In the data rows, the value 128 means zero.
Some points:
[138 121  84 106 199 134 167 108  93 100 121 228  81 178  67 129 191 152
 187 102 131 123 100  94 108 106 169  81 173 131 208 167  75 151 190  85
 156 154  58 142 171  46 155 125  61 169 145 161 159  66 144 185 140]
[ 55 105 138 123 104 147  29 129 103 118 113 141 128 148 135  93  91 174
 106  78  84 107 115 104 113 118 149 111  92  52 143  76  98 170 181  96
  71 213 113 207  84  94 178 121 120 148 110 185 139 109 188  52 148]
[174 113  95  26 132 184 162 168 142 125 128  79 100 156  90 122 120 166
  60 118 128 113 122 226 104  87  80 173 154 179  71 145  66 166 162 212
  68 160  99 150 178 130 171 113 115 152  95  61 151 137 176  81 132]
[141 103 141  89 154  77  57 161  72 111 186 146 156 132 203 173 125 147
 134 140 157 167 162  78 161  92 194 120 157  84 149 146  99 152 120 171
 198 160 157 105 191 150 136 142 131 130 140  44 166 151 107 137 167]
[ 94  80  97 135 182 117 150  88 100 106 111  99  81  23 193 101 180  64
 113 106 171 118 105 213 231 102 103  97 133 121 174 111 113  65 109  95
 105 123  86 109  89 107 113  94  73  63 105 115 105 115 117  94 134]
[150 108 100 105  47 169  91  93  85 114 119 191 134 138  73 203 162 149
 128 197 160 105  93 120 116 115 116 150 169 173 184 160  83 141  47  91
 165 168  95 158  94 109 141  58 124 156 151 178 164  82 118 152 169]
[142  99 166  60  97 119 157 162 169  80 105 181 194 138 100  34 140 134
 194  58 168 118 109 175  96 122 150 152 131 173 179 145 201 132 140 237
 166 151 107 133 141 101 138  94  85 152 149 138 168  55 156 182 149]
[167 172 159  78 136  98 111 128 142 204 120 166 129 159 154 170 146 143
 135 125 158 166 145 154 134 132 184 112 162  80 148 153 216  90 116  74
  90 168 120  63 110 159 186 131 156 128 162  88 233 143 108 131  49]
[161 176 136  57 166 102  76 157  91 133 120 136 133 153 183  74 130 157
 172  89 150  84 145 185 143 187 124  85 178 118 132 126  79 139 105 112
 115  95 151 206  88  76 128  76 178 106 135 124 104 187  50 221 113]
[180  92 210  57 107 185 221 205  76  87  59 162 146 140 161 184 136 150
 148 157 145  88  62  67 169 116 173  84 130 125 189 168  55 150  71  80
 142 131  69 168 112 177 153 121 166 106 170 115 143 128 178 149 154]
[155 107 154  95 191  80  62 149  87  26  47 154 195 161 142 128 137 166
 145 157 143 137  84 118 166  52  45  81 188  88 138 145 185 136 100  92
 121 178  91 107 215 205 151 148 183  89 153 135 105 140  99 163 123]
[ 96 163 135 119 126  97 115 180 114 179  78 112 161 165  36 200 163 165
 185  38 177 246 104  77 145  50 100 122  66 118 155  97  79  84 106 107
 103  64 162 125 116  77 112  54 160 103  71  95  88 194 111 167 122]
[141 127  91  97  63 139  77 128  94 103 132 128  71 133 116 151 216 144
 167 208 182 111  87 105  92 119 131  70 155 122 118 130 102 144 255 103
 153 119  98 133  74 179 155  71 155 179 152 173 143 102 146 182 183]
[143 104 135 121 130 165  76  97 104 123 110  91 141 152  80  77  43 152
  64  80 224 121 119  79 125  91 175 106 224 148 113 200  98 147 170  66
 106 134 130 156  64 103 161 127  94 162 118 153 129 104 166 112 165]
[162 100 172 114  98 105  95 160  80  90 193 142 150 163 161 141 171 140
 154 135 144 173 148 139 160  57 200 120 186 100 157 153  91 117 125 100
 112 178 195  98 170 171 152 150 125 105 166  95 159 146  50 125  71]
[101  99  84 115 126 142  82  84 112 109 130  97  82 148 105 118 141 141
 215 157 164 113  41 101  78 113 142 107 160 169  76 120 116 202  38 101
 169 141 116 157  85 142 161 143 174 103 158  91 145 105 164 130 100]
[119 153 130 157 129 146 133 151 138 187 181 136 138 153 130 157 162 145
 117 124 147 129 134 155 156 195 188  49 152 128 154 145 198 157  61 125
 146 134 133 184 176 167 135 172 130 103 135 126 147 176 200 168 171]
[135 188 131 192 142 171 143 138 175 150 118 137 162 145 157 160 142 164
 161 140 129 179 181 188 163 200 201 148 139 239 134 107 135 136 141  70
 141 141 115 140 154 189 131 181 141 176 156 203 118 149 152 151 141]
[176 185 156 168 163 150 123 125 130 147 166 146 148 127 154 134 161 149
 135 156 139 161 148 113 139  86 159  54 138  81 138 156 157 174  69 219
 158 116 149 200 156 131 154 159 140 101 136 115 186 139 127 131 199]
[169 152 111 111 188 109 116 191 175  76 185 147 150 140  54 135 136 143
 143 147 150 146 146  92 141 143 147 112  59 101 164 175 171  93 118  71
  67 183 166  95  51 180 139 138 150 112 144  96 235 172  87 134 113]
[159 103 174 123 156 123 150 152 105  49  93 154 194 152 198 128 206 142
 138 129 139  81 121 100  61  86 115 135 128 222 133 152 168 163 141  74
 142 136 203 137 140  34 164 101  61 139 146 106 152 197 202 145 149]
[150 142 119  85 156 113 122 159 140 174 182 174 146 151  83 170 152 149
 146 172 137 138 165  62 148  78 132 101  71 124 141 191 183 101 102 139
  63 182 142  86  41 131 163 155 132 133 137 121   0 140 102 141  94]
[129 160  82 191 137  82 208 131  98 137 175 137 195 136 130 110 148 152
 158 103 155  50 154 152 198 123 118 155 163  80 142 110 101 239 105  89
  66  83 143  75 115  72 124  84 195 168 159  97 120  97 111 154 154]
[104 102 139 181 195 105 140 107  81 102 134  84 109 119 172 117 187 133
  67  96 166 126 115 187   0 114 111 101 129  98 199 113 105  61  81 112
 114  81  89 109  99 127  75 114 135 221 204 110  92 112 111  80 118]
[140 249 125  89 168 103  87 127 127  92  74  85  90  77 120 117 190 106
  66 115 173  78  86  57 190 168  92 144 151 113 180  80 123 121 107 128
 130 107 109 130 123 130  71 112  40 105 139  95  97  92 108  64  53]
[203 100  81  69 111 105 171 187 111 151 114  67  64 132 124  77  94 146
 106 110 166 120 117  90 103 103 198 193 148 177 108 176 165 148 148 133
 108 151  90 162 210  77 127  97 139 119 160 217 139 135 136  85 148]
[150  90 198 192 181 122 151 160 168 236 101 146 146 153 134 135 129 153
 150 178 149  42 102 162  84  79  77 107 132 142 139 138 158 151 167  56
 187 182 152 180 158 132 137  55  80 135 141  70 116 134 108 147 133]
[153 226  94 113 139 109 110 163  72 188  75 118 154 182 170  95 144 145
 142 103 132  99  83 182 145 133 107 105 151 125 159 122  98 197 118 110
  82 129 176  58  81 111  86 120 126  68 180 105 116  77 105 124 236]
[183 152 181 108 127 129  82 137 138 160 145 204 119 135 107  52 144 155
 160 120 165  97 153 113 147 154  86  89 142 110 130 121  55  70 101 119
 131 123 144  50 163  63 123 104 182 110 174 126  99 214 150 151  89]
[ 91 124 108  65 108 147 195  14 101 116 115 114 132 160  89 103  67 155
 108  74 156 106 111  80 124 115 153  45 135 103 118 121 106 137 178  86
 109 187 155 167 164 125 144  90 117 172 160 160 139 135 137  75 176]
[113  90 124 112 118 213 104 107 107 114 121 111 119 155 109 110  88 103
  65  52  46 112 113 114 103 105 150 104  47  88  94 101 121 226 141 100
 246  51 113  35 105 128 153 104 112  62 124 209 134 116  90 169  51]
[171  63 106 139 170 119 131 151  92 131 124 161 111 243 153  98 180 207
  82 106 161 113 119 154 205 173 111 118 145 120 143  86 135 121 111 107
 111  84 125 106  77  98  87  90 155  75 171  98 116  78 102  66 207]
[130  79 168 166 189 126 140 134 201 107  54 138 140 158 159 222 147 146
 147 168 142  55  58 167 161  88 192 178 166 147 145 138 145 123 176 231
 141 128 203 121 131 139 144 105 187 153 141 213 158 154 150 139 139]
[ 90 100 114 111  97  92 110  91 124 104 110 135 110 168 110  81  51  88
  75 241  27 120 100  95  93 101 188 117 105 130 126  71 128  79 105 111
  52  57 116 127 139 106 110 101 111  95 124  60 135 104 114 214 117]
[191 122 130 181  71  59 175 176 127  73 122 131 102 175 163 142  76  92
 139  95  84 116 105 150  92 186  90  91 193  86  30 164 108  97  86  98
 126 105  86  94 120 124 135 108  86 179  44 115 102 111 103  72 175]
[140 123 169 168 135 121 164 124 145 153  84 134 130 148 124  80 150 129
 131 174 124 183 103 146 217 177  64 156 116 139 138 165 131 159 181  76
 197 144 154 182 143 123 157 203 216 216 149  52  87 122 130 152 137]
[130 174 143 187 169 202 213 159  69 128 163 140 131 159 187 125 127 144
 148 175 156 178 205  82 151  89  99 121 156 154 140 124 120 130 104 170
 146 141 172 150 146 164 149 170 142 140 132 195 172 132 163 161 144]
[108 123 190  48 132  89  82 118 211 167 195 119 137 160 179 125 152 155
 157 145 133 144 180 117 138 182  28  97 184 125 169 185 106 135 113 107
 123 110 125 108 164 105 176 129 142  93 164 143 107 136 100 147 122]
[137  83 158 163 157 246 145 140 119 166  94 139 171 137 133 140 170 140
 172 148 147 102  92 124  61 227 107 199 171  68 138 143 188 133 189  93
 133 181 166 127 162  78 152 100  71 117 144  70  89 157  79 164 158]
[116  83  85 117  88  92 125  94 119 102  61 132  76 142  70 130 199 132
 157 119 144  57 255  96  57 101 150 131 181  99 138 122  93 151  96 106
 189 177 102 147  83 180 161 194 192  53 145  68 137  97 120 146 178]
[134  73  95 153 173  76 157 128 154 185  78 185 155 150 144  44 164 152
 152 161 164 104  75 140 102 170 120 220 125  53 159 192  73 178  80  97
 127 103 169 132 159 196 196  89  82 170 138 130  99 186  95 162 165]
[129  87 111 116  84 102 109  64 102 111  83  85 114 170 137 149 132 190
 179 175 202  69 134 126  96 117 148 119  28  98  75 180  95  93 116 114
  71 138  97 104 132  99  50 232 103  96  71 104 178  94  94 187  84]
[146 121  79  74  54 178 156 161 194  78 122 151  95 152 196  89 111 175
 155  66 150  95 101 162 113  41  91 178 148 114 186 131 209 130 138  88
 180 134 139 152 137 107 131 132 101 176 145  78 113 169 128 162 165]
[150 115 107 200  76 118 151 193 173  67  88  89  69 148 166 125  96 173
  85  99 174 113 110 144 100 185 114  44 130 108 105 172 122 146  58  97
  83 170 114  60 215  96 226  80 119 165 111 100  89  60  73 113 159]
[155 161 141  70 149 101 116 139 191 124 171 143 150 146 136 182 115 152
 132 188 172 190 153 222 119 170 132  97 148  55 149 136 130 165 108  71
 197 149 153 154 160 100 143 161 132  52 159 122  40 128 174 139 156]
[161 117  46 210  62 161 136 154 172  87 109 137 107 167 174 119  74 149
 131  90 162 121 109 145 116  85  74 157 147 116 154 168 137 160 179 204
 132 166  47 171 128 102 139 103 101 116 219  63 106 228 121 135 119]
[198  18  82 144 152  93 175 187 104 182  92  94 169 112 146 115 148 173
 131 106 145 139 100 134  88 165 101  52 181 100 175  40 103 174  96 124
  96 115 175  98  72 112  56 146 115 201 166 118 119  96 107 128 130]
[169 167  14  93 147 133  80 173 111 171 126 146 207 165 164  93 140 152
 167  95 143  43 127 113 146 160 102  95 144 117 151 142  89  46 122 108
 141  80 188 140 152 111 144  90 185  94 154 106 105  71 139 122  60]
[100 107  96 107 121 171  82 109 119 105 101  54  99 169 113 108 173 168
 202 168 117 129 124 115 145 107 153 102 134  71  55 127 114 158  51 103
 174 164 112 141  91 115 139  30  88 160 193 130 154 103 211 175 109]
[ 67 118 114 115 101  69 136 125 103 119  99  87 124 144  90  92 102 207
 131 192 106 100  91 114 118 102 158 115 140 119  81  65 104  60 105 121
 147 102 103  93  97  68 236 203  64  93 221  97 175 122  70 165 115]
These points spread out most along one direction. Take the direction at right angles to it along which they spread out most. Go by this last direction. How far along it is each point below, from 0 to 99? 50 is the average, and the first point above lies past it. One standard deviation of the points above along it is 16.
[161 176 136  57 166 102  76 157  91 133 120 136 133 153 183  74 130 157
 172  89 150  84 145 185 143 187 124  85 178 118 132 126  79 139 105 112
 115  95 151 206  88  76 128  76 178 106 135 124 104 187  50 221 113] 31
[138 121  84 106 199 134 167 108  93 100 121 228  81 178  67 129 191 152
 187 102 131 123 100  94 108 106 169  81 173 131 208 167  75 151 190  85
 156 154  58 142 171  46 155 125  61 169 145 161 159  66 144 185 140] 68
[150 142 119  85 156 113 122 159 140 174 182 174 146 151  83 170 152 149
 146 172 137 138 165  62 148  78 132 101  71 124 141 191 183 101 102 139
  63 182 142  86  41 131 163 155 132 133 137 121   0 140 102 141  94] 37
[150 115 107 200  76 118 151 193 173  67  88  89  69 148 166 125  96 173
  85  99 174 113 110 144 100 185 114  44 130 108 105 172 122 146  58  97
  83 170 114  60 215  96 226  80 119 165 111 100  89  60  73 113 159] 44
[153 226  94 113 139 109 110 163  72 188  75 118 154 182 170  95 144 145
 142 103 132  99  83 182 145 133 107 105 151 125 159 122  98 197 118 110
  82 129 176  58  81 111  86 120 126  68 180 105 116  77 105 124 236] 28
[116  83  85 117  88  92 125  94 119 102  61 132  76 142  70 130 199 132
 157 119 144  57 255  96  57 101 150 131 181  99 138 122  93 151  96 106
 189 177 102 147  83 180 161 194 192  53 145  68 137  97 120 146 178] 51
[ 94  80  97 135 182 117 150  88 100 106 111  99  81  23 193 101 180  64
 113 106 171 118 105 213 231 102 103  97 133 121 174 111 113  65 109  95
 105 123  86 109  89 107 113  94  73  63 105 115 105 115 117  94 134] 25
[108 123 190  48 132  89  82 118 211 167 195 119 137 160 179 125 152 155
 157 145 133 144 180 117 138 182  28  97 184 125 169 185 106 135 113 107
 123 110 125 108 164 105 176 129 142  93 164 143 107 136 100 147 122] 40
[159 103 174 123 156 123 150 152 105  49  93 154 194 152 198 128 206 142
 138 129 139  81 121 100  61  86 115 135 128 222 133 152 168 163 141  74
 142 136 203 137 140  34 164 101  61 139 146 106 152 197 202 145 149] 73
[119 153 130 157 129 146 133 151 138 187 181 136 138 153 130 157 162 145
 117 124 147 129 134 155 156 195 188  49 152 128 154 145 198 157  61 125
 146 134 133 184 176 167 135 172 130 103 135 126 147 176 200 168 171] 61
[130 174 143 187 169 202 213 159  69 128 163 140 131 159 187 125 127 144
 148 175 156 178 205  82 151  89  99 121 156 154 140 124 120 130 104 170
 146 141 172 150 146 164 149 170 142 140 132 195 172 132 163 161 144] 68
[191 122 130 181  71  59 175 176 127  73 122 131 102 175 163 142  76  92
 139  95  84 116 105 150  92 186  90  91 193  86  30 164 108  97  86  98
 126 105  86  94 120 124 135 108  86 179  44 115 102 111 103  72 175] 40
[ 96 163 135 119 126  97 115 180 114 179  78 112 161 165  36 200 163 165
 185  38 177 246 104  77 145  50 100 122  66 118 155  97  79  84 106 107
 103  64 162 125 116  77 112  54 160 103  71  95  88 194 111 167 122] 26
[129 160  82 191 137  82 208 131  98 137 175 137 195 136 130 110 148 152
 158 103 155  50 154 152 198 123 118 155 163  80 142 110 101 239 105  89
  66  83 143  75 115  72 124  84 195 168 159  97 120  97 111 154 154] 33
